T: a few groups of rows, each row roughly a mix of its group's hidden directions; some rows fit no group:
T (105 x 10):
[[-2.22  2.91  0.64  4.32  0.56 -1.20 -1.09 -0.11 -1.43 -2.26]
 [ 1.70  0.30  4.92 -2.64 -1.19 -1.75 -0.17  1.35 -0.94 -1.12]
 [-2.28  2.79 -2.63  0.50 -2.23 -1.39 -1.78 -0.47  1.98 -2.86]
 [ 0.32  1.80 -4.44  1.27 -1.94  2.05 -0.93 -2.07  1.02 -1.93]
 [ 1.77  2.78 -1.34  3.14  0.60  2.10  2.07  1.50  2.83  0.86]
 [-1.22  2.75 -4.80  1.03 -0.46  0.47 -0.37 -0.87  1.97 -2.06]
 [ 3.23  2.32 -0.62  3.01 -1.21 -2.22  2.81  0.78  1.19  1.03]
 [ 4.06  0.46 -0.41 -3.33  1.33  0.87  2.14 -1.71  1.36  1.68]
 [-1.05  1.12 -0.29  0.54  1.83 -4.42  0.65  1.10  2.73  2.81]
 [-3.32  0.20 -0.50  1.78 -3.50 -0.44 -3.38  1.00 -0.03 -1.77]
 [ 0.29  0.73 -2.39  3.66  2.20 -1.15  2.84  1.10  2.47  1.14]
 [ 1.66  3.55 -2.77  3.30  1.99 -0.23  0.32 -1.24 -1.70 -0.27]
 [ 1.26 -2.63  0.15 -3.66  2.85  2.44  0.35 -0.14  1.35  2.15]
 [-0.40 -0.52  4.50 -1.54 -1.50 -2.55 -2.68  1.68  0.87  0.00]
 [-1.53  1.78  1.24  1.72 -2.10 -0.94 -0.29  2.41  1.17 -4.47]
 [-2.57 -0.15  0.19 -1.77 -2.99  1.85 -2.27 -1.25 -2.64 -2.61]
 [ 2.43 -0.86  3.40 -4.47 -1.46  0.27 -0.35 -0.76 -0.99 -0.72]
 [ 2.18  0.51  0.30  2.61  1.73 -4.82  2.09  0.16 -0.14  0.28]
 [ 0.53  2.92 -0.33  4.13 -1.10 -2.10  1.32 -0.39 -1.21 -2.77]
 [ 1.03  1.83 -2.43  3.14  1.23  0.98  4.12 -0.43  0.88 -1.41]
 [-0.04 -0.21  0.24 -2.16 -0.12  2.08 -1.79 -3.37 -4.23 -1.03]
 [-2.28  1.87 -2.89  3.52  1.13  3.08  0.30  1.29 -0.22 -0.74]
 [-3.38 -1.72  1.08 -2.27  0.26  1.08 -2.28 -3.45 -1.27 -1.39]
 [-2.24  2.45 -0.32  0.39 -3.24 -1.51 -2.39  0.14  0.85 -3.47]
 [-2.28 -0.27  3.29  0.66 -0.14 -2.65 -1.22  4.13 -0.70  0.01]
 [-1.52  3.06 -1.93  4.64  0.39 -2.18 -0.64  0.09 -0.54 -0.19]
 [ 0.44  0.45 -4.14  3.23  2.07  1.19  1.52 -1.50 -1.89  0.84]
 [-1.10 -1.53  3.78  1.09 -1.57 -2.11 -2.06  2.99 -1.15  1.45]
 [-1.33  1.77 -1.70  4.52  3.70 -0.21  0.03  0.70  0.25 -0.08]
 [ 2.83 -0.61 -1.05 -3.12  1.39  0.16  1.57  0.09  3.23  2.91]
 [ 2.09  1.16  1.01  2.26  2.50 -1.60  2.27 -0.24  3.98  0.95]
 [-2.13 -0.58  4.52 -0.36 -1.81 -1.24 -2.14  1.66 -0.10 -2.24]
 [-1.64 -0.71 -2.21  3.77  2.97  2.36  2.01  0.14 -1.35  0.20]
 [-4.99 -0.34 -0.76  2.71 -1.06 -1.27 -2.29  1.21  0.05 -0.48]
 [-1.08  1.07 -2.35  4.75  2.17 -1.22  1.88  0.51  1.22  0.89]
 [-0.71 -1.53  2.74 -2.84 -3.52  0.18 -2.47  0.03 -1.93 -1.39]
 [-1.82 -3.85  3.67 -1.35 -0.32  1.78 -0.98  1.49 -0.64 -1.51]
 [ 0.88  1.23  2.48  1.02 -1.49 -3.85  0.19 -1.08 -0.92 -3.75]
 [ 1.96 -2.51 -2.38 -3.78 -1.08  1.52  1.56 -0.81  0.76  2.31]
 [ 1.87 -0.18 -2.91 -2.57  0.47  2.91  1.02 -3.71  0.60 -0.38]
 [ 3.23  2.12  1.45 -3.43 -1.26 -2.57 -0.16  1.28  1.97 -0.24]
 [ 3.00  1.06 -2.35 -1.77  2.51  1.62  1.99 -2.74  0.03  1.85]
 [ 0.02  2.06  3.04  1.46 -1.19 -1.31 -2.54 -0.08 -3.17 -2.71]
 [ 2.75 -0.22  1.28 -5.22 -1.05  0.19  0.17 -0.45  1.91  1.04]
 [ 3.16  1.01  1.09  1.97  2.76 -2.11  2.14  0.43  2.90  1.11]
 [ 1.95  1.44  3.81 -0.58  0.86 -3.86  1.41  1.73  0.69  0.84]
 [-0.68  0.62  5.16 -0.22 -1.05 -2.60 -2.22  1.05  0.20 -1.08]
 [ 3.97  0.90 -0.60 -0.18  3.19  0.07  3.40 -0.62  0.67  1.75]
 [ 1.37  0.61 -4.22  2.21  1.36  2.47  1.59 -2.55  0.66  0.45]
 [ 3.89  0.41  0.90  1.24 -1.07  3.51  1.12 -0.75 -2.38 -1.99]
 [ 2.17  2.95 -0.59  3.90  1.56 -0.76  1.88 -1.45 -1.78 -1.34]
 [ 0.37  3.53  0.58  3.13  0.18 -1.15 -1.32 -1.33 -3.39 -1.85]
 [-1.61  0.40 -4.02  4.16  1.73  0.51  0.64  0.00  0.88  1.37]
 [ 3.91 -0.27  1.82 -3.97 -0.73  1.84  0.77 -1.49 -0.91 -0.77]
 [ 1.85  0.11 -2.45 -1.27  2.44  3.93  2.52 -1.26 -0.90 -1.19]
 [ 0.24 -1.75 -3.96 -0.98  0.94  1.90  2.94 -1.51  1.25  2.41]
 [-0.92 -2.27  1.07 -3.73 -3.69 -0.60 -1.19  1.28  1.81  1.08]
 [ 5.26  1.46 -0.96 -2.02  0.78  0.51  1.91 -0.64  1.37  0.97]
 [ 0.18  2.54 -1.16  4.75  1.83 -0.99  1.77 -1.58 -0.78 -1.27]
 [ 3.56 -0.65  2.11 -3.86 -0.87  1.98  0.65 -1.48 -1.27 -1.12]
 [ 2.81 -1.37 -1.23 -2.04  1.35  3.89  2.36  0.76  1.69  1.08]
 [ 3.82  0.87  0.36 -0.91  2.17  1.80  0.39 -3.33 -2.28  1.37]
 [ 1.24  1.75 -0.99  3.95  2.99 -1.71  1.57 -1.52 -2.09 -0.63]
 [-1.32 -0.22 -3.32  2.83  3.10  2.46  2.15 -1.08 -0.55  0.06]
 [ 0.09  0.55  1.58 -4.57 -0.94  1.40 -2.37 -1.97  1.31 -2.20]
 [ 0.49 -1.33 -0.73 -3.87  1.44  3.86  0.53 -2.65 -0.70  0.55]
 [-0.21 -2.25 -0.64 -5.10 -1.46  1.39 -1.68 -0.59  0.13  1.96]
 [ 2.42 -1.18  0.12 -4.46  0.94  0.25  0.12 -0.16  2.33  3.00]
 [ 0.71 -0.32 -4.04 -1.49 -0.20  3.28  0.08 -3.41  0.63 -0.73]
 [ 2.59  0.46 -0.75  2.55  2.48 -2.77  2.61  0.87  1.20  2.40]
 [ 2.08  1.71  2.02 -3.92 -1.48 -3.07 -0.37 -0.44  1.96 -0.25]
 [ 1.53  2.43 -0.47  4.27  2.61 -1.53  2.09 -1.31 -0.28 -0.76]
 [-4.91 -3.02  0.23  0.45  2.13  0.95 -0.23  0.67 -1.70  0.43]
 [-3.84 -3.83  1.42 -1.57 -0.32  1.03 -1.93  0.46 -1.80  0.58]
 [ 0.45 -0.18  1.50 -5.61 -1.81  1.26 -1.33 -1.40  0.12  0.21]
 [ 2.52  1.28  0.14  1.39  3.47 -0.15  0.72 -3.45 -2.86 -0.06]
 [ 0.93  1.97  1.32  2.06 -1.29 -2.41  0.89  3.34  1.23 -3.30]
 [-1.24  1.96 -2.80  4.63  1.82  1.05  1.38  1.20 -0.26 -0.30]
 [ 2.67  0.75 -1.66  1.51  2.00 -2.18  1.70  1.56  3.05  2.54]
 [-0.18 -1.75  0.14 -2.73 -2.84 -0.30 -0.54  4.02  2.21  1.60]
 [ 0.53 -1.69 -0.57 -2.76  3.41  1.49  0.60  0.59  3.14  2.66]
 [ 0.46  2.35 -1.48  4.25 -1.62 -2.59  1.83  0.51 -1.36 -1.34]
 [-2.48 -1.19 -0.97  2.25  5.26 -0.74  0.23  0.29  0.57  0.58]
 [-1.11 -1.87  0.74 -3.66 -2.77 -1.12 -0.54  1.44  3.24  1.47]
 [-0.27  2.66 -0.31  2.64 -2.56 -0.99  0.33 -1.17 -2.61 -3.55]
 [ 3.68  1.44  0.06  0.16 -2.24 -1.47  1.16  4.29  0.19 -0.01]
 [-1.53  2.15 -0.53  4.33  3.11  0.82  0.90 -0.57  0.83 -2.11]
 [ 0.03  2.58  0.94  4.71  2.97 -1.46  0.31  0.36 -0.61 -1.15]
 [-2.94 -2.82  1.28 -3.31  0.76  0.98 -2.37 -2.49  0.01  0.25]
 [-2.00 -2.00  2.24 -3.03 -3.92  0.36 -1.54  0.70 -0.12 -1.42]
 [ 3.44 -1.31  1.75 -3.16  0.74 -1.49  0.43  0.73  2.28  2.70]
 [-5.00 -2.40  1.98 -0.13  0.60 -0.59 -1.39  1.66 -1.54 -0.35]
 [-0.88  2.17  1.25  2.41 -3.39 -3.45 -2.02 -0.42  1.20 -0.82]
 [ 0.28  2.10  2.03  1.98 -1.11 -2.86 -3.61  1.12 -2.30 -1.05]
 [-1.54 -2.00  1.51 -2.83  0.56  1.22 -1.18 -4.44  1.38  1.08]
 [-1.15 -2.02 -0.88 -3.51 -1.88  1.42 -2.12  2.67 -2.52  0.71]
 [ 2.56  0.72  3.24 -2.82 -2.58 -2.72 -1.30  0.18  1.04  0.43]
 [ 1.31  0.36  1.82 -4.92 -1.48 -2.31 -0.88 -1.41  1.68  0.35]
 [-1.10  2.73  2.33  2.66 -2.10 -2.99 -1.67  0.67 -0.89 -2.02]
 [ 1.45  1.53 -1.74  5.19  1.44  1.16  1.90  0.83 -0.70  0.13]
 [ 1.59 -2.39  0.66 -4.85 -0.66  1.01 -1.34  1.22 -0.59  2.30]
 [-1.82  1.68 -1.07  4.61 -1.44 -2.00 -1.19  0.66 -2.08 -1.34]
 [-0.89  2.26 -0.60  5.17  2.11 -1.99  0.85  0.42  0.54 -0.08]
 [-0.42  2.31 -0.80  4.00  3.22  0.73  0.82 -1.87 -1.33 -1.89]
 [-1.38  0.95  1.52  1.75 -3.27 -3.93 -2.22  1.79  0.01 -0.36]]
which group is each row in? (one row of each group first):
[ 1.53  2.84 -1.71  4.51 -0.49 -1.26  2.34  1.13 -0.22 -0.53]
(13)
[-0.68 -0.27 -3.74  3.85  1.54  3.05  0.99 -0.02 -0.75  0.23]
(3)
[ 2.32  0.29 -4.18 -0.24  1.91  1.49  2.29 -1.92 -0.14  2.18]
(70)

[ 2.73 -0.87  1.22 -2.36 -1.72  3.55 -0.14 -1.41 -2.17 -2.24]
(3)
[ 3.16  2.51 -2.07  3.00  2.40 -1.69  0.52 -0.77 -1.01  1.58]
(70)
[-3.69 -1.12 -0.42 -0.79 -2.09  1.85 -2.17 -2.06 -1.16 -2.97]
(3)
[-1.51  1.15 -2.50  2.21  0.15  0.86 -0.51  0.68 -4.77 -1.89]
(13)
[-2.71 -0.52  3.58  1.13 -2.31 -1.44 -1.94  1.96 -0.43 -2.38]
(70)
[ 2.15  2.78  1.58 -0.16 -2.73 -1.62 -0.64 -2.16 -3.13 -1.66]
(70)
[ 3.95 -0.18 -0.31 -3.77  0.08  1.95  1.10 -2.74  0.32  0.10]
(3)
[-2.28  1.86  0.32  3.30 -2.42 -3.43 -1.54  1.54  0.10 -0.76]
(70)
[-4.37  1.45 -2.44  0.52 -1.09 -0.41 -1.37 -1.54  0.98 -2.92]
(3)
